Here is a table of points, one per row:
array([ 10,  -3, -28, -48, -11, -12,  -7, -23, 103, -14,  25,  25,  17,  17,  -7, -31, -38, -39,
        26, -61, -21,  10, -14,   5,  19,  11,   5,  -5,   9,  15,  61,  15])
array([-33,  -9,  -2, -18,   2,  11,  -4, -63, -63,  49,   8,  -2,  54,  -6,   8,  -7,  38,   4,
       -71,  36,   1,  -5, -21, -58,  27,  15, -41,   2,  11,   8, -19,  20])
array([ -9, -57,   2, -54,  26,  14,  17, -87,  17,  -5, -26,  27,  17, -53,   3,  36,   4, -17,
        35, -38,  43,  11, -16,  11,   0,  53, -37,  -5,  80,  12, -19, -19])
array([ 12,   6,  -9, -29,   5,  -4, -13, -52, -14,  11,  15,  43,  50,  -7,  22, -18, -19, -20,
       -14, -29, -16, -23, -60, -45, -20, -10,  -9,  -3,  21, -16,   8,  26])
array([ 22,   4,  45, -28,  -4,  17, -15, -10,  30, -23, -26,  -6,  30, -16,   3, -11,  48,   8,
        30, -50,  81,   8, -31,  -5, -25,  52, -27,  -8, -14,  22,  10,  -8])
array([ 23,  -6,  25,  37,  -1,  14, -23,  43, -32,  -5, -40,  14,   0,  19,  -1,  15,  27,  24,
       -48,  28, -15,   0,  41,   3, -15,  -8, -14, -16, -11,  14, -16,  25])
array([-89, -46,  51,   4,  -2,  48,  27,  44,  24,   1, -93,  -1, -42, -28, -25,  67, -22,  25,
       -25, 109, -28, -53,  23,  39, -20, -50, -37, -28,  46,  24, -72, -16])
array([-68, -81, -30, -51,  10, -10,  55,  24,  29,  21, -47,  76,   5,   0,  52,  47,   2, -32,
        44, -35, -39,  -4, -49, -19,   3,  -2,  -3, -41,  24, -23, -33,  -5])
array([-41, -10,   3,   4,   8,   2,  44, -39, -34,  33,  16, -20,  39, -17, -20,  11,  11,  -2,
       -33,   6, -15,   0, -40, -14,  25,  15, -12,  -4,  24,   8,   2, -28])
array([-32, -10,  24,  18,  46,  13,  35,  16,  -7, -15,  38, -24, -11,   0,  64,  36, -48,  46,
        33, -53,   0,  32,  31, -28, -49, -51, -16,  26, -63, -34,  16, -11])
array([-52, -10,  -4, -34,  -3,  -7,  -7, -50, -62,  28,   8,  -1,   2,   3,  -4, -55,  35,   1,
       -22,  34,  28,  20,  -4, -63,  29,  43,  30, -17, -15, -26,   0, -37])
array([-25,  -6, -18,  38,  11, -11,  57,  68, -20,  27,   5, -14,  19,   5,  16,  -3, -44, -30,
       -42,  28,  19, -62,  14, -39,  18, -40, -70,  26,  25,   1, -18,   3])
array([ 49,  52, -30, -36, -27,   6, -28,  24, -39, -29,  10,  22,  16,   0, -17,   7, -46, -21,
        12, -41,  62,  10, -18,   1,  27,  47,  -2,  16, -37,  46,  40,  59])
array([ 27, -47, -26,  16,  11, -16,  49, -61,  48, -13,  52,   2, -29,   5, -46, -20, -68, -11,
        36, -56, -27,  47,  50,  66,   2,  -9,  45, -10, -18,   4,  22, -23])
array([ 12, -12,  10,  12,  12, -13,  -5,  -9, -21, -15, -27, -34,  22,   5, -28, -26,  36,  -3,
       -34,  15,  13,  11, -15, -64,   8, -14, -14,  32, -15, -21, -48,  -2])
array([ 63,  24, -16, -13, -12, -43,   9, -30,  55,  25,  47,   2, -15,  28, -18, -65,  28,  16,
        35, -54,  11,   3,  19, -20,  12, -27,  14, -63, -37, -49,  82, -52])
array([ 50,  14, -17, -14,  -6, -42,  15,  30,  55,  20,  18, -35,  -1,  34,  19, -67,   4, -22,
       -22, -45, -15,  14,  50,  10,  33, -31,  23, -49,   2, -26,  58, -33])
array([ 11, -36, -28, -19,   3,  19,  35,  40, -16, -21, -18,  38,   4,   5,  34,  48,  26, -21,
        37,  13,  -8,  19, -17,  37,  18,  50, -14, -48,  80, -11, -34,  19])
array([-34, -67, -42,  -4, -49,   6,  57, -25, -19,  -5,  -1,  11,  57,  10, -10,  18, -17,   3,
       -29,  58,   0,   4,  -1,  -4,  29,  42, -24,  62,  24,  -9, -28,  -7])
array([ 57,  33,  18,   2,  19,  -4,   6,  -8,  29,   4,  43,  24, -51,  19, -33,  -1,  17, -24,
        28, -41,   4,  -8, -31,  13,   5, -19,  32, -24, -56,  17, 108,  30])
array([-15, -13,  46, -11,  11,  -5, -42, -58,  83, -20,  10,   3, -34,   4, -98,  57, -18,  14,
         5, -27,  34, -40, -19,  84, -28,  24,   4,  40,  -9,  41,  -5,  49])
array([  2,  54,  29,   9,  14, -17,  50,   6, -19, -11,  77, -48, -11,  21,   9,  -2, -60,  58,
        15, -57,  41,  -1,  25, -39, -13, -69,  24,  79, -81,   8, 110, -22])
array([ 37,   1,  11, -30,   1,   8,  -6,   8,   9, -13, -43,  31,  50, -66,   4,  -6,   8,  -8,
        19,  -6,  30,  19, -26, -30,   1,   1, -25,  -1,  12,  37,  -5, -12])
array([-10,  31,  17,  12,  10,  -9,   8,   7,  59,  26,  53, -20, -17,  15, -26, -41, -42, -17,
       -14,  -9, -16, -58,  34,  -8,  12, -63, -35,  30,   2,  -7,  21, -28])
array([ -1,  18, -28,  14,  -3,   6, -29, -20, -60,  -8,   1,  16,  -1,  15,  13, -40,  69,  14,
        11,  14,  17,  32,   8,  15, -28,  20,  35,   0, -40, -30, -25,   7])
array([-25,  42,  -2, -45,   6, -26, -19, -43,  33,  73,  52,  20,  27,   0,  -5, -33,  60, -41,
        -3, -23,  -8, -18, -77, -47,  14,  21, -15, -24,  -6, -30,  40,  -3])
array([-49,   4,   8,  35,  -2,  15,   6, -17, -35,  28,  -7, -72, -58,  24,  35, -40,  32,  23,
       -26,  54,  18,  10,  16, -34,  -5, -32,  32,   6, -32, -13,  34,   3])
array([-16,  25, -20,  -8, -14,  28, -14,  63,  -6, -28, -58,  38,  11, -19,  42, -10,  21,  -7,
        38, -18,  23,  12, -29, -33,  16,  21, -23, -57,  -9, -16,  21,  13])
array([-15,   9,  27,  45,  14,  31, -17, -16,  22,  33, -25, -24,   5,  24,  17, -28,  10,  28,
       -74, 103, -55, -61, -12, -47, -29, -82, -18,  22,   7,   5, -80, -18])
array([ 26,  16,   3,  35, -14,  23, -16, -10, -19,  39,  40,  13, -13,  28,  -6,  -6,  69,   9,
       -53,  14, -24,   4,   1,  -5,   9,   0,   1, -65,   5,  -7, -11,  25])
array([ 45,  18, -16,  18, -24,  18, -30,  78, -10, -33, -25, -21,  26,  20,  37, -26, -19,  47,
       -21,  48,   4,  24, -19,  10,  -8,   7,  -9,  51,  13,   4, -25, -12])
array([-26, -36,  10, -17,  17, -27,  -1, -68,  49,  17,  87, -11, -40,  10, -69,   8,  14, -19,
        32, -24, -23,  33,  11,   6,  10,   5,  65, -13, -48, -21,  39, -36])
array([ 88,  40, -66,  13, -36,  -8, -31,  64, -50, -31, -15,  28,  18,  13, -15, -32,  28,  -1,
        87,  11,  29,  26,  44,  44, -10,  30,  37, -23,   6,  12,  33,  85])
array([-36, -65, -15, -15,  -5,   3,  32, -19,  25,  22,  -3,  12, -16, -12,  19,   8,  43, -16,
        22, -15, -41,  34,  22,   3,  14,   3,  23, -17,  38, -12,  24, -50])
array([-24,  25,  37,  20, -18,  11, -10, -17,  24, -14, -14, -19, -22,  -4, -11,  46,   3,   0,
        16,  34, -15, -11, -10, -26, -21,  43, -24,  11,   2,  17, -39,   5])
array([-12,  32,   3,  -2, -21,   7,   7, -45,  62,  10, -25, -44,   1, -15, -21, -54,  30,  29,
       -64,  16,   3, -37, -64,  14, -60, -36, -20,  42,   6, -19, -12, -23])
array([-10, -22,  -3,   2,   5, -19, -21,  47, -11,  -1,   8,  44,  -6,   4,   5,  51, -15, -45,
        44, -30,   0,  10, -21,  30,   7,  22,  15, -28,  -6,   6,  45,  23])
array([ 26,  47, -24,  54, -12, -21, -24,  14, -12, -30,  35, -44, -17,  34, -10,  -5,  31,  49,
        17,  30, -30,  33,  37,  35,  -5,  -5,  51,  -2, -43,   0, -14,   1])
array([ 82,  52,  11,  -8,  25, -45, -29,  19,  35, -45,   3,  41,   8, -61, -36,  13, -57,   2,
        32, -33,  22, -12,  43,  -6,   9,  28,   9, -33,  14,   6, -10,  -4])
array([ 79,  -5, -20,  31, -30,  23,  13,   8, -19,  16,   5, -17, -23,  26,  26,  -5,  30,  -6,
       -28, -29, -34,   3,  84,  69, -13, -17,  44, -43,   1, -16,  20, -37])
array([ 21, -26,  22,  -8,  19, -19,  -2,  -7,  34, -10,   6,  -9, -15, -27, -19,  -9,  -6,  -4,
       -36, -14, -28,  22,  23, -23,   2, -25,  25, -21, -28, -15, -33,  -9])
array([-37, -14,  27, -56, -16,   1, -52, -27,  57, -38, -61,   5,  -1, -15, -47,  11, -61,  40,
       -20,  42, 105, -29, -64,  35, -28,  60,  -6,  76,  29,   3, -22,  43])
array([-37,  -1,  26,  31,  -5,  20, -10,  23, -64, -19, -17, -17, -34,  14,  36,  43,  53,  34,
        -2,  45, -54,  18,   8,  14, -20,  17,  11,  -2,   1,  16, -47, -19])
array([ -18,   16,   10,   62,   27,    3,   61,  118,  -63,  -23,  -14,  -69,  -69,    5,   32,
         18,  -91,   36,   37,   -6,  -29,  -44,   39,   -5,   12, -103,   19,  -25,  -17,   22,
         -9,  -55])
array([-15, -36,  -7,  10,  22,  -2,  -4,   4, -20,  -2,  -8, -25,   5,  19, -29,   0, -69,  17,
        20,   9,   5,  11,  25, -24,   9, -17,  39,  74, -26,  15,  22,  11])
array([ 12,  -6,  24,  12,  22,  11,  23,  25, -30, -16,  11,  57, -18, -14,   2,  40, -13,   1,
        29,  -1, -26,  16,  13,   7,   8, -71,  42, -26,   2,   8, -17,   3])
array([-57,  14,  32, -52,  10,  -3, -63,  10,  43, -23, -27,   4, -21,  16, -35,  27, -37,   0,
        29, -10,  37,  30, -67,  48,   5, 109, -11,  69,  -5,  27, -25,  51])
array([ -9,  32,  -8,   6,   8, -19, -42,  19,   7,   2,   7,  20,  17, -12,  11,  77,  52, -49,
        33,  -3, -49,  -4, -16,  19,   6,   1, -10, -72,  46,  -5, -29,  43])
array([ 22, -27, -51,  22,  -6,   4,   3, -12, -57,  43, -50,  33,  49,  -8,  65, -11,  19, -24,
       -22, -16, -13,   8,  38,   2,   9,  -5,  -7,  29,  56, -27, -23, -34])
array([-35,  20, -15,  48,  -8,  -8,  18,  41, -54,  -7,  10, -44,  50,   3,  56,  17, -64,  37,
        -3, -24,  18,  15,  22,   5, -11,   6, -18, 103, -36,  31,  33, -21])
array([ 16,  44,  11, -25,  13,  -6, -48,   0, -15,  -7,   4,  27,  -1,   7, -19,  40,  21,   0,
        28, -45,   0, -14,   7,  23,   9,  28,   6, -60, -30,  16,  32,  33])
array([ 82,  68, -29,   7, -38, -11, -59,  10, -22,   5,  24,   9,   1,   5, -11, -86,  55,  -1,
       -44, -43,  46, -39,   1, -11,   1,  30, -25,   7, -20, -24,  32,  24])
array([ -1, -36, -10, -15,  14,   4,   9,   1,  23, -36, -42,  -2,  32, -52,  22,  50, -28, -30,
        46, -36,  41,  43,   1,  -8,   5,  48, -13,  16,  56,  30, -38,  -9])
array([-30,  -7,  23,  12,   2,  -7,  65, -92,   5,  30,  90, -49, -54,  39, -39, -23, -26,  -4,
       -62,  67, -70, -54, -35,  24,  -8, -69,  19,  40,   3,  -4,  20,   9])
array([ -3, -24,  19,  13,  25,  13,  -7,  14,   3, -14, -50,  49,   7, -69,  20,  64, -14, -16,
        36,   2,  -9,   5,  43,  53, -21,  33,  -4, -85,  82,   4, -61,  12])
array([-28,  -5,  -5,  50,  -9,  24,  33,  92, -72, -17, -21, -54, -11,   5,  29, -16, -47, -27,
       -47,  70, -23,  -5,  18,  20,  20, -34, -37,  14,  -8,   0, -30,   3])
array([ -2,  -1,  20, -19,  -6,  38, -48,  11, -15, -17, -65,  37,   8, -33, -13,  21,  -7,  41,
       -24,  63,  20, -48, -12,   6, -20,  15, -56,   7,  11, -23, -91,  60])
array([ 14,  -1,   1, -43, -17, -17,   5, -44,  40,  25,  25, -39, -29,  38, -22, -95,  -1, -24,
       -47,  42, -20,  25, -55, -29,  28,  30,  18,  91, -46,  16,   6, -53])
array([  5, -16, -19,   9, -18, -11, -13, -17, -25,  20,  11,  -5,  10,  -3,  41,  -2,  55, -23,
        18, -21,  -2,   6,  50, -18,  -7, -37,   5, -53,  21, -13,   1, -15])
There is one direction along which these points spread out most. Take the direction at right angles to it along which they spread out most. Go by this last direction. How many in every 100 of the points above lie lower along it than each point below? Answers are rounded to whole numbers. More than half of the points above lie lower than the first one.
array([-15, -13,  46, -11,  11,  -5, -42, -58,  83, -20,  10,   3, -34,   4, -98,  57, -18,  14,
         5, -27,  34, -40, -19,  84, -28,  24,   4,  40,  -9,  41,  -5,  49]) 83
array([-35,  20, -15,  48,  -8,  -8,  18,  41, -54,  -7,  10, -44,  50,   3,  56,  17, -64,  37,
        -3, -24,  18,  15,  22,   5, -11,   6, -18, 103, -36,  31,  33, -21]) 12
array([-37, -14,  27, -56, -16,   1, -52, -27,  57, -38, -61,   5,  -1, -15, -47,  11, -61,  40,
       -20,  42, 105, -29, -64,  35, -28,  60,  -6,  76,  29,   3, -22,  43]) 73
array([ 12,  -6,  24,  12,  22,  11,  23,  25, -30, -16,  11,  57, -18, -14,   2,  40, -13,   1,
        29,  -1, -26,  16,  13,   7,   8, -71,  42, -26,   2,   8, -17,   3]) 46
array([-25,  -6, -18,  38,  11, -11,  57,  68, -20,  27,   5, -14,  19,   5,  16,  -3, -44, -30,
       -42,  28,  19, -62,  14, -39,  18, -40, -70,  26,  25,   1, -18,   3]) 10
array([ 49,  52, -30, -36, -27,   6, -28,  24, -39, -29,  10,  22,  16,   0, -17,   7, -46, -21,
        12, -41,  62,  10, -18,   1,  27,  47,  -2,  16, -37,  46,  40,  59]) 90
array([-89, -46,  51,   4,  -2,  48,  27,  44,  24,   1, -93,  -1, -42, -28, -25,  67, -22,  25,
       -25, 109, -28, -53,  23,  39, -20, -50, -37, -28,  46,  24, -72, -16]) 8
array([ -1, -36, -10, -15,  14,   4,   9,   1,  23, -36, -42,  -2,  32, -52,  22,  50, -28, -30,
        46, -36,  41,  43,   1,  -8,   5,  48, -13,  16,  56,  30, -38,  -9]) 85
array([-25,  42,  -2, -45,   6, -26, -19, -43,  33,  73,  52,  20,  27,   0,  -5, -33,  60, -41,
        -3, -23,  -8, -18, -77, -47,  14,  21, -15, -24,  -6, -30,  40,  -3]) 68
array([-32, -10,  24,  18,  46,  13,  35,  16,  -7, -15,  38, -24, -11,   0,  64,  36, -48,  46,
        33, -53,   0,  32,  31, -28, -49, -51, -16,  26, -63, -34,  16, -11]) 19
array([ 45,  18, -16,  18, -24,  18, -30,  78, -10, -33, -25, -21,  26,  20,  37, -26, -19,  47,
       -21,  48,   4,  24, -19,  10,  -8,   7,  -9,  51,  13,   4, -25, -12]) 22
array([-10, -22,  -3,   2,   5, -19, -21,  47, -11,  -1,   8,  44,  -6,   4,   5,  51, -15, -45,
        44, -30,   0,  10, -21,  30,   7,  22,  15, -28,  -6,   6,  45,  23]) 81
array([-34, -67, -42,  -4, -49,   6,  57, -25, -19,  -5,  -1,  11,  57,  10, -10,  18, -17,   3,
       -29,  58,   0,   4,  -1,  -4,  29,  42, -24,  62,  24,  -9, -28,  -7]) 34
array([-68, -81, -30, -51,  10, -10,  55,  24,  29,  21, -47,  76,   5,   0,  52,  47,   2, -32,
        44, -35, -39,  -4, -49, -19,   3,  -2,  -3, -41,  24, -23, -33,  -5]) 66
array([ 22,   4,  45, -28,  -4,  17, -15, -10,  30, -23, -26,  -6,  30, -16,   3, -11,  48,   8,
        30, -50,  81,   8, -31,  -5, -25,  52, -27,  -8, -14,  22,  10,  -8]) 92
array([ 12, -12,  10,  12,  12, -13,  -5,  -9, -21, -15, -27, -34,  22,   5, -28, -26,  36,  -3,
       -34,  15,  13,  11, -15, -64,   8, -14, -14,  32, -15, -21, -48,  -2]) 24
